In the data rows, 128 means zero.
Some points, each followed by its number:
[153 118 166 173 206  93  61 175 171 145  61  24 182 122 134  82 255 187
  79 150 144 169  71 181 133 111 103 103 107 129] 0
[102 184 175 113 166  87 193 155  73 121 179  95  93 102 166 169 112 160
 176 150 121 159 131 141 109 111  68 130 165 113] 1
[ 92 185 177 120 175  81 191 150  82 120 179 101  96  79 165 152  93 152
 172 151 116 157 127 152 101 113  77 128 155 119] 2
[110 119  77 105 140 217  98  96 123 103 209 184 132 170 134  71  66  26
 177 113 138  95 102 126 155  49 167  86 111 113] 3
[128 123 131  56 168 102 172 107 126 140 143 165  26 154 159 226 152 142
 174 151 129 155 148  96  97 188 129 143 140 138] 4
[146 113 163 173 197  85  63 178 170 160  69  37 154 134 137  76 245 193
  94 156 145 166  72 158 124 124  99 104 100 126] 5
[106 110  78  97 134 233 108  92 104  98 195 178 142 170 143  84  53  25
 175 115 143  78 102 123 160  58 164  89 112 112] 6
[104  99  76 113 116 227  99  99 105 102 211 181 138 164 133  89  73  34
 163 115 146  78 113 122 157  58 165  99 113 120] 7
[165 100 108 108   5 118 156  97 159 148  56 199 107 124  75 201 109 127
  80 105 102  97 216  64 105 220 172 208 146 142] 8
[100 118  69 121 130 232  96  86 109  95 208 182 136 177 137  88  58  29
 168 121 135  82  91 122 160  64 167  88 108 114] 9
[160  94  90 118  14 109 139  95 156 130  80 196 115 122  84 190 104 132
  89 103 107  85 212  77 106 228 163 202 140 141] 10
New points follow, each followed by the number of its nearest point above, looking only along the 3 directions in which the numbered points spread most.
[173  74 173 104 140  54 100 123 190 145 102 138 137 168 110 106 208 133
 112 151 103 140 140  93 126 200 135 106 118 197] 5
[136 113 139  63 153 119 165 107 125 148 135 167  39 153 147 228 153 144
 170 153 134 142 147 106  95 177 133 152 146 139] 4
[159 125 206 158 145  32 128 174 151 123 114  58 197 100 127  22 166 153
 114 149 108 159 138 120 132 154  76  67 131 170] 5
[118 161 115 143 169 198  64 141 157 114 108  87 152  79 181 110 146 175
 161 172 169 102 122 153 120  67  75 131  48  49] 5
[124 176 128 107 115 149 141 117 128  85 157 132 176  62 187  80  69 131
 198 181 132  94 188 127 102  94  59 122  67  97] 2
[185  70 165 104 130  50  95 126 196 143  81 126 123 164 114 108 214 134
 111 154 114 159 151  84 129 219 129 109 117 202] 5
[185  73 159 102 123  58  98 131 199 156  74 128 130 162 115 113 207 147
 115 156 110 140 151  96 139 214 148 107 122 190] 5
[122 173 132 101 110 155 143 120 133  85 168 121 192  54 191  77  56 134
 200 185 137  96 184 120 101  88  42 134  68  78] 2
[110 157 112 145 157 196  68 133 148 125 107  93 157  84 180 130 141 163
 161 167 182 108 113 165 103  64  92 139  54  53] 5
[122 180 142 114 112 151 141 122 136  82 171 117 189  52 193  80  56 141
 205 194 135  98 185 121  99  91  56 128  48  82] 2
[179  71 177 103 137  47  97 124 199 146  94 135 143 165 110 102 215 138
 109 155 102 139 146  89 123 208 132 107 113 199] 5
[154 133 205 154 150  29 130 168 152 112 117  55 203  94 134  31 165 153
 116 163  97 156 131 130 144 147  74  82 131 177] 5
[155 121 110  60 121 164 114  81 186 113 145 183 114 114 163 158 100 108
 194 185 138  75 188  71  99 154 107 149  71 108] 4
[122 180 131 106 122 151 140 119 126  81 163 127 179  58 194  72  65 131
 206 187 134  95 187 131 102  85  52 116  62  95] 2
[118  97  75 158  33 158 143 103  82 138 131 188 127 181  50 131  61  56
  57  17 110 102 106 134 165 118 213 135 189 147] 7
[142 123 140  73 157 101 158 106 117 135 138 157  40 138 146 225 154 148
 171 141 136 139 152 107 100 183 133 146 143 143] 4
[158 121 112  57 120 159 115  80 191 114 141 183 113 110 165 162 102 113
 195 189 138  74 193  69  95 161 104 153  69 107] 4
[121 168 133 108 112 151 141 124 130  86 170 116 193  62 184  69  60 130
 193 178 135 101 175 124 108  85  47 127  75  83] 2
[137 135 186 151 148  33 130 187 139 119 108  69 201 103 125  24 164 155
 126 166  91 160 135 132 127 145  82  88 118 175] 5
[130 148 119 164  32  85 184 135  94 128  93 112 171  67  97 125  67 142
  77  92 109 106 191 120 115 147 107 186 148 113] 4
[129 122 133  63 170 101 165 112 129 142 138 156  34 153 157 216 158 146
 169 151 130 156 143 100  99 184 127 141 137 138] 4
[129 156 126 159  17  98 181 136  90 117  96 130 168  73 102 114  60 150
  75  89  92 119 206 120 119 142 111 190 150 108] 4
